In the data rows, zero lies at 7.5, halfway between 7 and 8.
Here is a table of points, one per row:
14 11 11  8  8  9  7  7 11  9  2  5  9  6  9  9  9  5 13 11
 5  4  1  2  5  3 11 10  1  4 13  3  6 12  8  6  8  6  5  2
 9  8 11 13 10 10  5  6 12 10  9  8  9  6 11  8  8  5 10  9
11  6 13 14  8 10  3  6 13 10 10  8  9  7  7 10 11  7 10 10
 3  7  5  8 10  6 10  8  0  7  5 14  6  6  8  5  1 11  2  6
12 11 15  9  8  9  7  4 15  9  3  6  9  6 10 10 11  5 12 11
13  8 11  9  9  8  9  8 15  9  5  6  9  7  7  9  8  6 12  9
 3  4  1  0  3  2 11  9  3  5 13  5  5 11  7  7  7  6  4  0
 3  7  6  8  7  7  9  7  1  9  6 12  5  6  3  5  2 11  4  6
 2  8  5  8  7  7 10  8  0  8  7 11  4  7  5  4  2 11  5  3
 3  9  4  8  8  7  9  9  1  8  6 13  6  6  4  3  2 12  4  6
 5  6  0  3  3  4 10 12  2  3 10  4  7 10  8  6 10  8  4  4
 4  6  1  2  3  4 11 10  2  3 11  5  6 12  8  8 10  7  3  4
13 10 14  8  9  9  7  6 15  7  3  6  9  5  8 10 10  8 13 12
12 12 15  9  8 11  6  7 15  7  2  5  8  7  7 11 12  8 10 15
 6  4  2  0  5  3 10 11  4  2 11  5  6 12  7  8 10  7  5  6
 4  7  5  6  9  7  9  9  1  8  9 12  7  6  5  3  0 10  4  6
14 10 12  7  7  9  6  6 14  8  3  4  9  6  7 10  8  7 13 13
10  8  8 14 10 10  5  5 12 10 10  7 12  7 10  9 12  6  9  9
12 10 13  8  8  8  7  5 13  9  2  4  8  7  9 10  9  5 12 11
 1  7  6  6  8  6 10  7  0  8  5 12  5  6  6  4  1 10  5  5
 5  4  1  1  5  4 10 12  3  5 12  6  7 10  8  7  7  8  3  4
11 10 14  9  9 10  7  7 14  8  4  5 10  7  8 10  9  7 12 14
10  8 12 15  8 11  4  6 11 10  9 10 11  7 11  8 11  4  9  9
12 11 15  7  8 10  8  7 14  8  4  3  9  6  8 11  9  7 11 11
15 10 12  8  8  8  6  8 15  7  3  6 11  6  8 11  9  8 11 14
 5  5  0  1  4  2  9 10  3  4 11  2  6 10  7  6  8  6  5  2
 4  7  2  6  7  6  9  8  1  8  7  9  4  6  5  4  0 10  4  4
 7  7 11 15  9 11  5  5 11  9  9  9  9  7 11 10 10  5 11  9
12 11 13  7  8 10  6  6 14  9  5  5  8  6  9 10  8  6 15 13
 2  8  7  8  7  8  9  8  0  7  5 14  5  6  7  3  5 11  3  6
12  9 13  7  9  9  7  6 15  8  4  5 10  7  9 11  9  7 11 11
 2  6  3  7  7  8  9  8  1  9  5 12  3  8  4  4  4 11  2  5
10  7 11 15 10 11  4  6 12  8  8  9  8  7 10  8 12  4  9 10
 0  7  6  8  9  8  9  8  0  8  4 12  5  5  5  4  2 12  3  3
12 11 14  7  7  9  8  6 13  9  5  5  9  6  8 11  9  7 12 13
10  5  7 15 12 10  5  5 12  9 10  9 10  8 13 10  8  4  9  7
 3  7  5  7  8  6  9  8  2  8  5 12  5  6  4  4  0 11  3  5
 9  7  8 13  9  9  3  6 12 10  8  8  8  8 10  9 11  4 12  8
10  6  8 14  9  8  3  5 12 10  9  9  9  7 10  8  9  5  7  7
12  9 10  8  7 10  8  7 14  9  4  3 10  6  8  9  7  8 10 11
 3  8  6  7  7  8  8  8  0  8  4 11  4  4  5  4  3 12  4  6
12 11 13  6  6 10  6  7 15  8  4  6  9  6  5 10  9  8 13 13
13 10 13  7 10  8  7  6 14  9  3  3  9  7  7  9  9  7 13 11
 6  6  2  2  5  4 10 10  2  3 13  5  7 11  6  7  9  7  3  4
 3  5  2  1  4  5 10  9  3  4 12  6  6  9  9  7 10  9  3  3
 2  7  4  6  8  8  8  8  0  6  5 11  3  5  5  3  0 11  3  3
 5  3  1  0  3  2 10 10  2  6 12  4  5 11  7  7  8  6  6  3
 8  8 12 12  9 10  3  4 13 10  9  7  9  5  9  7 12  6  9 10
 3  6  4  7 10  7  8  7  0  8  6 13  4  6  6  4  2 11  7  6
 8  4  3  1  4  6  8 10  4  3 14  4  7 11  6  6 10  7  5  5
 5  4  0  1  5  2  8 11  2  5 13  4  7 11  7  7  8  6  4  2
 2 10  7  6  9  7  9  8  0  8  5 14  5  6  6  4  3 11  5  7
 9  8 15 15  8 13  5  5 13  8  8  9  9  7 10 11 12  6  9 10
 2  7  4  7  7  6 10  6  1  8  4 13  5  6  6  6  0 12  4  4
 4  4  1  0  4  5  9 10  4  5 14  3  6 12  5  7  9  7  4  3
11  9  9 13  9  8  4  6 12 11 10  9 10  7  9  8  8  5 11  8
 5  4  0  3  4  3  8 11  3  4 13  6  7 12  8  8  9  8  4  4
 4  5  1  1  5  5 10 10  4  3 11  4  6 11  6  8  8  7  4  6
 8  9 11 14  9 10  5  6 11 11 10 10  9  7 11  7 12  6 10 10
 3  7  6  6 10  6  9  8  1  8  5 11  5  5  7  4  1 11  4  6
13  9 14  6  6  8  6  6 14  9  2  4  9  7  7  9 11  7 13 11
 5  4  1  2  5  4 10 10  3  5 13  5  7 11  6  7 10  7  4  3
 6  5  1  0  4  3 10 10  3  4 12  3  8 10  8  7  8  8  4  4
 8 10 12 13  7 12  5  4 11 10  9  7  6  7  8  7 12  6 11 10
12  9 12  7  8  9  7  8 12  9  5  5 11  5  9 11  9  7 11 10
13 10 14  7  7  9  7  7 14  7  2  5 10  7  8 10 10  7 11 11
11  7  9 13  8 10  4  6 14 11 10  9  9  7 11 10 10  5 12  8
14 11 12  8  8  8  6  8 14  8  4  5 10  4  9  9  9  7 13 12
 0 10  6  7  8  6  8  7  0  8  5 10  4  5  5  3  2 12  5  6
 2  7  5  7 10  8  9  7  0  8  5 12  6  7  5  5  1 12  2  6
 8  8 11 14  9  9  3  6 13 12 11  8  9  7  7  8 10  6 11  8
13 11 13  8  7 10  8  8 13  7  3  7 11  6  8 10 10  8 13 13
 6  6  1  0  5  2  9 11  2  5 13  2  7 11  6  6  9  7  5  3
 4  8  7  9  9  8  9  8  2  6  4 14  5  6  6  4  5 12  3  6
14 10 12  9  9  9  8  8 14  7  4  6 11  7 10 10  9  5 11 11
11  6  7 13 11 10  5  6 13  9 11  9 11  8 11  9  9  5 13  9
13 11 13  9  8 10  7 10 13  9  5  5 10  7  8 10 10  7 13 10
 3  3  2  2  5  2 10 10  4  5 12  6  7 12  7  8  9  7  3  3
13  9 13  9  9 10  7  6 13  7  3  4 10  7  8 10 10  7 11 12
 5  5  2  2  4  4  9 10  4  4 12  6  7 10  6  7 10  8  4  4
13 10 13  8  7  9  7  7 15  9  4  6  9  6  7  9 10  6 11  9
 5  4  2  1  4  4 10  9  4  4 11  6  6 10  5  9 11  8  3  5
11 11 14  9  9  9  7  5 14  9  4  4  9  6 10 11 10  7 11 12
 3  7  5  7  7  7  9  7  0  8  7 11  4  5  4  6  2 11  4  5
 8  8  7 13 11  8  5  4 12 11 10  8  8  6 10  7  7  4 10  6
10  7 10 14 10 11  5  5 14 10 11  9 11  9  9 10 11  6 10 10
10  7 10 13  8 10  4  4 12 11 10  8 10  6 10  8  9  5  9  7
10  6 11 15  9  9  4  4 12 10 10  8  8  7  8  8 11  5 10 10
 2  9  3  6 11  5 10  8  0  8  4  9  5  7  6  3  0  9  4  5
10  8 10 15  8 12  6  6 13  9 10 10  9  8 11  9 13  6  9  9
11  6 12 14  9 12  4  5 12  9  8 10  8  7  9  9 10  6  8 11
 6  4  1  0  4  2  9 11  3  4 13  4  8 11  7  7  8  5  6  2
 3  6  4  6  8  7  7  8  0  8  7 10  5  6  5  3  1 10  3  4
 0  8  6  8  8  9 10  8  0  8  5 15  5  6  6  5  2 12  4  6
 5  6  2  1  4  3  9  8  5  2 11  6  6 10  6  7  8  7  1  5
These points spread out most along one direction. For each point below, how far along it does it lie, from 0 to 99? 50 is the average, and the first point above lies past it.
 8  8 12 12  9 10  3  4 13 10  9  7  9  5  9  7 12  6  9 10 ~ 64
 4  7  2  6  7  6  9  8  1  8  7  9  4  6  5  4  0 10  4  4 ~ 33
12  9 12  7  8  9  7  8 12  9  5  5 11  5  9 11  9  7 11 10 ~ 64
 2  6  3  7  7  8  9  8  1  9  5 12  3  8  4  4  4 11  2  5 ~ 33
 1  7  6  6  8  6 10  7  0  8  5 12  5  6  6  4  1 10  5  5 ~ 34
10  8  8 14 10 10  5  5 12 10 10  7 12  7 10  9 12  6  9  9 ~ 63
 6  6  1  0  5  2  9 11  2  5 13  2  7 11  6  6  9  7  5  3 ~ 32
10  7 10 14 10 11  5  5 14 10 11  9 11  9  9 10 11  6 10 10 ~ 66
 5  6  0  3  3  4 10 12  2  3 10  4  7 10  8  6 10  8  4  4 ~ 33
 5  4  1  2  5  4 10 10  3  5 13  5  7 11  6  7 10  7  4  3 ~ 33
13  8 11  9  9  8  9  8 15  9  5  6  9  7  7  9  8  6 12  9 ~ 64
 6  4  2  0  5  3 10 11  4  2 11  5  6 12  7  8 10  7  5  6 ~ 35
 6  6  2  2  5  4 10 10  2  3 13  5  7 11  6  7  9  7  3  4 ~ 33
10  6  8 14  9  8  3  5 12 10  9  9  9  7 10  8  9  5  7  7 ~ 60
12 11 13  7  8 10  6  6 14  9  5  5  8  6  9 10  8  6 15 13 ~ 69
 6  5  1  0  4  3 10 10  3  4 12  3  8 10  8  7  8  8  4  4 ~ 33
14 11 11  8  8  9  7  7 11  9  2  5  9  6  9  9  9  5 13 11 ~ 66
 2  7  4  7  7  6 10  6  1  8  4 13  5  6  6  6  0 12  4  4 ~ 34
 3  9  4  8  8  7  9  9  1  8  6 13  6  6  4  3  2 12  4  6 ~ 35
12  9 13  7  9  9  7  6 15  8  4  5 10  7  9 11  9  7 11 11 ~ 67
 5  4  0  3  4  3  8 11  3  4 13  6  7 12  8  8  9  8  4  4 ~ 33
 4  4  1  0  4  5  9 10  4  5 14  3  6 12  5  7  9  7  4  3 ~ 32
10  8 12 15  8 11  4  6 11 10  9 10 11  7 11  8 11  4  9  9 ~ 65
 2  8  7  8  7  8  9  8  0  7  5 14  5  6  7  3  5 11  3  6 ~ 37
10  8 10 15  8 12  6  6 13  9 10 10  9  8 11  9 13  6  9  9 ~ 64
14 10 12  9  9  9  8  8 14  7  4  6 11  7 10 10  9  5 11 11 ~ 67
14 10 12  7  7  9  6  6 14  8  3  4  9  6  7 10  8  7 13 13 ~ 68
13 10 13  8  7  9  7  7 15  9  4  6  9  6  7  9 10  6 11  9 ~ 66
 3  4  1  0  3  2 11  9  3  5 13  5  5 11  7  7  7  6  4  0 ~ 28
 8  8 11 14  9  9  3  6 13 12 11  8  9  7  7  8 10  6 11  8 ~ 63
 8  9 11 14  9 10  5  6 11 11 10 10  9  7 11  7 12  6 10 10 ~ 63
11  6 12 14  9 12  4  5 12  9  8 10  8  7  9  9 10  6  8 11 ~ 65
 8 10 12 13  7 12  5  4 11 10  9  7  6  7  8  7 12  6 11 10 ~ 63
12 11 15  9  8  9  7  4 15  9  3  6  9  6 10 10 11  5 12 11 ~ 71
 3  6  4  6  8  7  7  8  0  8  7 10  5  6  5  3  1 10  3  4 ~ 33
 3  7  6  6 10  6  9  8  1  8  5 11  5  5  7  4  1 11  4  6 ~ 36
11  9  9 13  9  8  4  6 12 11 10  9 10  7  9  8  8  5 11  8 ~ 62
12  9 10  8  7 10  8  7 14  9  4  3 10  6  8  9  7  8 10 11 ~ 63
 4  8  7  9  9  8  9  8  2  6  4 14  5  6  6  4  5 12  3  6 ~ 40
 9  8 11 13 10 10  5  6 12 10  9  8  9  6 11  8  8  5 10  9 ~ 63
 3  7  5  7  7  7  9  7  0  8  7 11  4  5  4  6  2 11  4  5 ~ 35
13  9 14  6  6  8  6  6 14  9  2  4  9  7  7  9 11  7 13 11 ~ 67
13 11 13  9  8 10  7 10 13  9  5  5 10  7  8 10 10  7 13 10 ~ 67
 2 10  7  6  9  7  9  8  0  8  5 14  5  6  6  4  3 11  5  7 ~ 37
 3  3  2  2  5  2 10 10  4  5 12  6  7 12  7  8  9  7  3  3 ~ 32
12 11 14  7  7  9  8  6 13  9  5  5  9  6  8 11  9  7 12 13 ~ 67
15 10 12  8  8  8  6  8 15  7  3  6 11  6  8 11  9  8 11 14 ~ 69
 4  5  1  1  5  5 10 10  4  3 11  4  6 11  6  8  8  7  4  6 ~ 34
13 11 13  8  7 10  8  8 13  7  3  7 11  6  8 10 10  8 13 13 ~ 68
 2  9  3  6 11  5 10  8  0  8  4  9  5  7  6  3  0  9  4  5 ~ 33
10  6 11 15  9  9  4  4 12 10 10  8  8  7  8  8 11  5 10 10 ~ 64
 8  4  3  1  4  6  8 10  4  3 14  4  7 11  6  6 10  7  5  5 ~ 37
13  9 13  9  9 10  7  6 13  7  3  4 10  7  8 10 10  7 11 12 ~ 67
